runs of hidden systems:
In the rows, zero is written as 128.
Y, trace 1 (6 x 32):
[[140 128 116 148 130  79 108 111 148  77  83 112 144 117 124 181 124 164
  105  72  64 128 139 127 171 119 146  84  95 107 130 133]
 [119 109 116 168  80 102 101  83 157 102 123 135 177 124 125 150 121 118
   81  97  94 121 147 109 136 172 127 122 152 107 118 105]
 [114 108 118 155  85 137 120 105 116 158 158 132 155 119 126 122 128  93
  109 137 156 117 125 127 110 175 109 143 173 129 120 111]
 [113 124 124 118 113 140 147 138  86 185 160 116 105 119 129 109 122  98
  143 178 187 120 110 144 109 131 124 139 145 165 120 136]
 [135 137 132  98 145 120 155 152  85 152 140 101  89 122 130 115 131 119
  173 162 149 139 110 155 129 105 146 108  96 168 138 148]
 [144 122 127 104 149 111 144 135 118 112 119 114 106 124 132 128 135 143
  154 130 100 131 130 144 148  95 153 101  72 144 143 144]]
V, trace 2 (6 x 32):
[[ 85 112  99 149  69 106 114  62 194  86 175 148 168 158 118  99 146  84
   53  95  59 138 202  97 114 193 121 155 139  96  98  96]
 [ 76 101  93 188  79 142  83  61 197 148 155 162 171 152 114 155 111 108
   71 103 130 103 185  94 132 155 109 171 174  81  82 106]
 [ 96  94  97 169 119 170  84  69 158 189 135 166 160 139 116 185 101 137
  147 130 178  82 138 121 157 107 110 165 159  94 113 130]
 [137  90 130 126 156 171 121 107 116 178 124 152 132 117 127 166 115 158
  206 161 190  94  91 139 157  90 120 138 121 125 162 138]
 [154 103 146  92 146 157 156 142  73 142 146 142 105 111 137 104 139 136
  206 170 163 125  80 152 130  94 139 130 110 159 178 134]
 [134 126 138  79 127 124 171 146  86 130 169 116  88 122 135  66 151 103
  164 173 137 150 114 155 107 134 138 122  97 179 153 134]]
W, trace 3 (6 x 32):
[[121 174 116 113  91  51 164 169  89 115 146  53  82 122 128  72 150  75
   67 142  85 159 149 143  95 176 139  82 116 199  88 139]
 [ 95 162 119 115  84  91 157 153  86 169 182  77  88 128 128  72 145  53
   82 169 148 144 149 140  81 184 125 125 152 203  76 143]
 [ 72 159 110 120 101 126 143 132  98 212 195 104  98 152 124 101 131  83
   90 179 191 122 150 140 106 163 115 144 169 178  64 157]
 [ 65 165 104 142 122 124 123 122 138 215 161 105 106 153 113 141 126 100
   98 157 184 105 162 136 133 136 108 142 159 157  52 169]
 [ 80 169 100 153 131  95 107 129 149 182 119  83 101 137 102 168 117 116
   94 125 147 108 164 136 153 132 113 115 140 153  56 166]
 [110 177 116 150 131  74 117 152 130 151  88  61 110 121 111 178 121 125
   85 111 126 114 135 145 148 140 120  80 132 151  76 161]]
Y, trace 4 (6 x 32):
[[110  82 107 106 133 150 128  70 195  73 158 179 137 150 126 112 135 134
  154 105  68 130 174 113 145 117 140 166  79  89 170 100]
 [ 90  89  95 142 116 159 100  57 187 148 163 182 157 149 121 142 122 125
  134 118 132 103 166 110 147 128 118 176 142  85 122 115]
 [ 89 122 111 160 112 148 103  95 139 195 136 132 143 133 114 169 107 121
  131 142 190  90 132 129 141 127 111 147 162 125  95 144]
 [118 154 128 153 130 113 117 150 101 194  99  91 130 113 115 180 117 133
  133 145 184 103 100 150 145 142 110 104 157 160 101 162]
 [151 155 140 139 126  96 137 169  76 137  86  71 126  98 126 157 121 134
  127 130 131 126  87 159 136 137 130  63 123 170 121 151]
 [161 133 130 133 110  84 143 148  91  88 103  89 125  98 135 127 129 124
  123 121  86 139 105 144 124 137 151  75 102 156 148 122]]
V, trace 5 (6 x 32):
[[198 110 159 101 156 110 157 165  55  86  84 106 110  82 142 138 135 162
  196 135 106 138  60 168 144  97 156  63  70 159 201 132]
 [174 129 151 114 105  95 161 164  63  84 121  86 123  88 138  86 142 101
  132 141  99 159  90 145  97 159 145  75 109 172 166 111]
 [117 155 117 146  74  73 140 138  95 129 148  73 120 114 127 101 133  72
   60 132 110 144 134 132  96 191 131  99 151 179  95 122]
 [ 90 167 101 160 102  73 112 130 140 158 125  73 120 130 113 161 117  96
   55 123 134 121 164 128 133 162 116 109 154 151  57 143]
 [108 142 112 162 132  97  95 120 156 148  87 102 134 130 113 190 103 141
  105 103 125 105 145 129 166 122 119 105 132 125  87 150]
 [150 118 127 143 141 114 109 117 130 120  87 126 154 111 123 197 106 165
  149 103 119 110 104 144 169 109 138  95 111 110 145 134]]
D, trace 6 (6 x 32):
[[109 106 119 107 155 156 142 105 139 153 158 150 103 144 124 127 132 138
  181 153 143 111 141 139 149  91 133 144  94 134 140 140]
 [152 113 133 114 150 133 132 138 101 132 101 125 116 105 130 156 122 157
  184 133 127 118  98 151 147  85 142 102  90 135 161 140]
 [153 133 133 145 120 103 124 148  90 123  85  91 139  92 124 170 118 137
  142 122 125 122  91 146 140 138 131  77 124 145 140 136]
 [125 132 119 156  95  90 117 121 107 136 106  94 148 101 122 159 119 114
   93 121 133 121 115 135 134 167 123 102 155 144 110 130]
 [104 128 107 154  93 116 117  96 137 150 155 129 148 137 126 139 127 109
  102 125 130 125 151 126 126 165 120 135 150 130 104 124]
 [100 106 116 127 114 138 128  90 146 147 170 157 135 139 122 109 129 108
  137 139 124 125 157 122 129 135 124 158 134 125 126 119]]
D, trace 7 (6 x 32):
[[129 104 123 179 120 136  80  98 137 158  88 132 168 109 121 205  93 153
  141 116 159  98  98 122 152 123 115 121 157 106 133 130]
 [135  84 118 179 101 148  99  84 129 137 118 151 187 105 128 178 107 131
  136 116 148 106 102 119 139 152 118 130 160  95 149 106]
 [131  84 128 155  90 153 112  90 120 133 145 154 175 111 132 138 121 109
  143 133 154 116 111 124 115 161 113 143 165 113 158  96]
 [123  95 135 139 103 165 130 112 108 154 167 146 141 118 133 104 130  90
  147 163 170 121 113 126  99 149 112 154 158 134 149 111]
 [120 112 128 123 118 154 142 122  88 178 166 131 119 117 126 109 127 103
  153 178 188 121 113 138 107 133 117 144 142 156 132 126]
 [116 125 121 128 130 145 136 136  94 191 153 125 105 122 123 132 122 113
  161 170 194 112 109 146 124 126 118 134 146 164 124 152]]
W, trace 8 (6 x 32):
[[115 110 105 177  65 115 104  82 146 112 143 133 183 115 124 136 120  90
   73 101 108 123 146 108 113 203 115 130 175 110 111  94]
 [133 112 126 179  90 133 108 123  88 173 123 115 173  97 128 165 116 108
  116 146 181 105  87 135 115 171 112 114 187 140 122 120]
 [133 124 130 138 139 145 120 137  84 191 114 120 132 105 130 166 109 134
  173 165 206 103  76 155 137 117 120 112 146 150 142 145]
 [132 123 128 110 163 137 137 128 114 154 121 128 105 124 124 154 120 153
  182 147 141 114 113 152 166  76 137 114  85 137 145 150]
 [130 127 120 108 150 113 134 115 144 100 122 133 100 140 132 142 127 153
  149 110  84 132 150 135 163  91 156 106  69 124 140 136]
 [130 117 118 123 110  99 132 110 145  80 130 126 129 128 125 121 129 125
  113  98  63 139 151 121 137 138 145 115  96 130 139 114]]

runs to name:
trace 9 (3 x 32):
[[135  98 117 174 114 117  96  91 134 124  93 132 175 106 124 194  99 151
  133 101 127 105 109 125 153 130 130 110 144 103 140 114]
 [143 106 131 164 103 129 106 105 105 145 108 121 172  95 126 169 109 119
  130 125 158 112  92 133 134 154 120 117 166 130 141 117]
 [149 109 137 139 124 131 126 135  74 149 120 108 137  89 140 146 117 118
  152 154 167 119  84 140 117 140 125 105 149 145 151 123]]

Y
trace 10 (3 x 32):
[[130 129 126 105 102 120 158 134  95 125 170 111 107 118 134  67 144  82
  126 155 122 151 133 134  90 167 133 132 120 172 132 121]
 [100 114 122 114 103 149 142 120 115 166 186 136 114 138 127  79 138  83
  134 172 160 129 153 129  99 155 117 159 146 151 115 126]
 [ 83 125 113 134 113 145 118  97 145 191 176 144 127 151 123 129 131 107
  125 151 171 114 154 136 130 139 115 159 148 139 100 141]]

W
trace 11 (3 x 32):
[[138 154 116 151  78  43 141 141 104  71 112  63 120 108 129 109 138  85
   42 103  56 157 140 130 104 191 139  66 125 165  97 118]
 [104 162  86 191  80  61 102 111 149 121 103  75 149 120 116 163 105  91
   31  90 103 127 163 118 134 177 119  94 167 129  68 118]
 [115 138 100 195 106  93  79 113 157 148  70  96 152 112 112 206  88 131
   83  93 130 101 135 116 154 138 111 107 163 112  86 131]]

V
trace 12 (3 x 32):
[[127  97 121 139  88 123 126  97 140  83 155 147 158 116 137  93 136  93
  112 120  81 144 147 110 110 169 128 141 130 123 151  87]
 [125  93 131 139  89 153 121  97 111 140 160 147 163 112 137 114 129  93
  134 146 152 121 119 124  98 164 119 151 159 126 144 103]
 [118  98 125 142 120 162 125  99 116 172 156 148 148 121 131 142 127 117
  159 162 180 105 112 135 130 137 114 142 151 126 141 126]]

W
trace 13 (3 x 32):
[[125  88 131 112 131 182 134 105 110 163 162 162 129 120 135 110 127 110
  185 171 171 116 107 132 116 116 123 160 132 138 157 124]
 [114  94 117 117 135 166 121  88 152 153 163 173 131 141 135 132 118 143
  181 145 143 106 140 129 151 107 125 161 111 114 156 132]
 [119  94 113 132 134 137 114  75 167 125 132 162 148 137 121 163 122 148
  148 103 104 105 148 123 162 114 133 140 109 100 145 125]]

W
trace 14 (3 x 32):
[[124 134 136 135 151 163 126 149  76 237 133 127 124 118 121 165 103 125
  178 199 252  97  69 157 128 117 101 138 170 160 126 155]
 [115 138 119 104 188 149 137 131 132 189 114 136  91 146 119 172 120 171
  199 153 173 107 125 157 183  64 135 127  86 136 126 175]
 [123 142 101 110 159  94 122 115 159 103 111 128 100 145 131 163 125 175
  138  90  78 128 172 130 189  80 165 103  58 120 116 150]]

W
trace 15 (3 x 32):
[[ 97  99  96 198 112 145  63  76 180 168  95 145 162 124 116 210  81 149
  124 106 158  89 140 102 157 107 111 147 168  86 104 125]
 [121 137 129 194 101 122  85 136 114 193  78  96 166  98 111 202  90 126
  115 136 196  96  94 128 135 152  95 103 198 137  96 140]
 [165 151 150 163 112  99 124 169  53 174  77  66 143  85 133 164 115 120
  127 150 178 115  65 153 115 158 110  65 168 175 113 144]]

Y
trace 16 (3 x 32):
[[120 114 121 164 142 149  95 111 141 179  85 124 147 113 111 214  97 157
  167 127 179  86 104 135 163 104 110 123 147 118 125 148]
 [135  93 120 179 116 135  86  90 136 135  90 141 183 103 123 199  95 156
  147 111 152  97  96 124 160 127 124 123 159 102 150 119]
 [138  84 128 170  95 144  98  80 122 125 112 146 191  97 129 169 106 126
  135 119 138 111 100 119 134 155 119 132 163 104 153 100]]

D
